In the data rows, the value 50 means zero.
Here are some points:
[56 65 59 48 46 37 28 59 51 54 55 33 55 57 63 52 49 53 48 34 36 45 55 54]
[38 48 51 62 56 34 67 61 51 53 54 37 42 46 52 56 37 40 58 60 45 46 63 48]
[38 44 33 43 51 47 48 61 59 49 54 45 47 49 35 54 50 42 34 58 35 53 67 51]
[28 23 46 61 47 53 51 65 61 48 47 34 50 57 57 52 41 37 51 48 32 51 45 51]
[39 34 45 74 50 66 53 69 48 62 36 41 53 58 50 53 34 46 58 46 44 41 52 51]
[46 68 56 1 41 50 58 72 46 67 52 30 54 63 45 56 60 44 67 58 38 51 48 38]
[47 53 45 59 52 56 36 63 55 43 55 38 62 50 48 50 50 39 59 55 42 38 63 43]
[43 35 57 72 45 59 50 61 61 58 38 40 53 58 42 60 56 38 52 67 24 54 47 46]
[36 49 48 67 37 36 53 51 56 58 51 26 42 45 54 58 38 47 51 60 32 61 48 66]
[44 58 52 30 47 60 45 63 60 50 50 40 50 58 43 35 52 44 50 51 41 37 57 68]
[50 46 53 51 24 58 42 61 47 46 18 30 71 48 40 80 68 45 49 44 31 42 56 60]
[55 80 56 13 49 43 53 59 40 53 55 44 55 49 55 46 48 42 40 53 45 62 57 41]
[47 29 50 65 45 47 55 69 55 55 31 29 69 44 38 61 40 42 53 48 33 24 41 63]
[35 71 53 18 43 59 54 48 52 46 61 35 40 53 60 39 50 44 46 48 42 46 59 47]
[35 39 52 61 47 47 58 66 52 51 32 45 44 49 56 42 11 42 34 53 48 53 59 52]
[51 71 46 31 45 50 43 71 44 56 44 42 50 53 47 46 52 55 47 53 39 54 52 66]
[54 75 49 12 54 45 44 48 49 67 61 45 42 50 56 37 52 41 42 50 46 56 50 47]
[42 69 51 61 44 43 51 56 50 53 49 33 39 48 43 44 58 47 35 53 43 38 57 50]
[40 12 48 78 52 48 45 61 43 35 55 25 59 51 50 53 55 54 38 50 42 66 51 52]
[39 64 49 31 52 58 35 63 49 61 60 34 53 42 49 39 56 51 32 38 41 51 61 51]
[45 38 52 62 40 51 51 66 43 36 61 39 40 53 47 57 35 42 49 41 43 51 50 61]
[41 15 55 58 52 49 44 77 53 60 44 35 48 42 54 48 11 60 47 57 39 34 46 62]
[50 50 54 39 53 58 49 51 51 49 73 42 47 53 59 40 56 48 44 60 43 59 69 56]
[45 0 51 58 49 50 52 76 56 56 33 41 33 40 49 55 43 65 40 32 45 43 57 62]
[46 39 56 56 0 43 60 80 53 48 55 29 44 56 47 63 60 0 70 0 35 43 45 91]
16 more points follow, each with its number after it:
[49 45 44 53 78 78 45 0 49 57 48 99 51 46 41 57 69 52 62 52 99 50 31 59] 0
[80 60 45 56 76 55 49 0 41 56 44 99 53 51 36 46 60 68 51 85 99 50 63 57] 1
[60 61 44 35 0 43 68 74 54 38 47 75 60 45 54 41 62 62 48 50 34 50 50 0] 2
[47 55 36 63 99 82 40 0 61 45 29 99 51 53 36 44 54 64 59 99 99 49 41 58] 3
[58 54 45 68 38 58 43 29 51 55 55 26 70 36 57 49 48 97 56 0 32 85 48 42] 4
[47 61 54 42 49 49 43 59 66 44 55 39 51 62 59 44 65 52 46 55 43 47 56 55] 5
[56 60 47 30 56 43 43 69 50 53 59 44 51 53 46 40 55 64 48 51 39 51 59 54] 6
[48 68 52 36 49 55 47 59 48 48 60 35 45 43 48 28 43 49 51 53 29 49 62 53] 7
[38 27 48 57 52 47 50 62 46 55 38 37 49 52 64 64 44 41 53 47 44 28 51 55] 8
[30 36 40 62 45 50 59 78 48 58 42 46 59 62 48 51 25 43 67 52 44 38 53 44] 9
[40 53 44 41 50 56 57 58 36 52 59 31 37 62 52 52 60 35 45 51 35 46 53 42] 10
[37 36 33 63 45 48 60 67 35 56 36 47 40 46 45 55 36 52 56 30 35 42 37 58] 11
[46 61 55 73 49 51 62 68 52 47 59 33 51 46 54 61 33 45 42 50 37 60 41 48] 12
[55 55 50 41 44 46 42 64 55 55 59 43 37 55 52 43 46 63 40 57 39 45 61 50] 13
[51 2 38 56 35 29 54 62 45 37 56 49 33 47 51 49 38 43 59 48 40 39 49 59] 14
[39 62 56 24 59 54 38 65 41 51 52 46 47 44 61 37 49 46 48 41 35 51 48 55] 15
Which two of these numbered points are nearest to each point below, ignoring the 2 directions in which the first points spread most? Their numbers follow each, nearest first.
[30 25 42 79 60 38 58 74 51 51 43 39 62 52 50 57 34 50 65 51 47 48 56 39] > 9 8
[48 39 55 43 53 53 51 58 40 65 40 49 66 53 71 73 53 35 48 49 38 41 48 40] > 8 10
[99 40 10 62 41 29 26 56 65 45 48 99 40 53 67 0 59 53 56 99 53 60 0 62] > 14 5
[51 49 49 66 52 37 49 65 50 39 54 38 53 53 66 38 29 45 49 53 40 51 56 54] > 7 5
[39 64 58 36 46 53 47 68 47 57 53 42 43 45 52 43 58 52 36 61 47 56 51 49] > 13 5
[60 59 49 66 51 39 52 27 55 50 63 28 74 38 56 53 61 99 75 0 40 90 66 52] > 4 6
[51 66 49 26 44 50 40 62 49 39 53 40 54 58 63 45 53 37 39 56 39 57 52 42] > 5 15
[99 61 28 45 63 32 36 4 51 56 54 78 47 22 71 0 59 72 60 90 43 47 0 58] > 14 1
[55 82 68 13 53 44 74 47 45 43 61 44 54 43 54 52 62 53 53 48 44 51 51 56] > 6 12
[56 34 48 57 44 47 62 64 48 52 56 40 42 50 48 43 55 35 55 52 41 59 54 38] > 10 13
[34 44 48 69 48 43 44 61 47 61 62 34 62 49 54 44 23 45 67 43 39 58 47 50] > 9 7
[39 15 54 64 45 48 50 63 57 48 53 35 27 54 53 52 51 62 45 42 40 34 46 57] > 13 5
[58 53 45 10 52 44 63 54 39 51 48 34 42 54 52 52 51 37 49 51 37 63 59 39] > 10 8
[40 75 56 52 41 37 52 63 42 54 65 33 39 57 51 47 58 49 41 53 42 47 51 66] > 13 5
[44 42 45 70 46 46 58 65 61 61 22 43 56 53 34 67 45 38 59 49 38 37 53 38] > 9 8
[67 63 54 52 45 56 55 14 34 63 70 19 59 29 49 53 59 99 49 0 31 99 54 61] > 4 6
[49 45 56 57 42 41 51 60 68 51 22 37 83 45 57 71 74 48 54 51 38 34 49 57] > 5 8
[46 54 34 60 98 86 41 0 51 43 50 99 50 67 47 45 58 60 47 99 99 48 52 72] > 3 0
[59 46 38 44 42 52 55 68 50 43 23 40 94 44 56 81 54 41 52 47 37 47 58 50] > 8 6
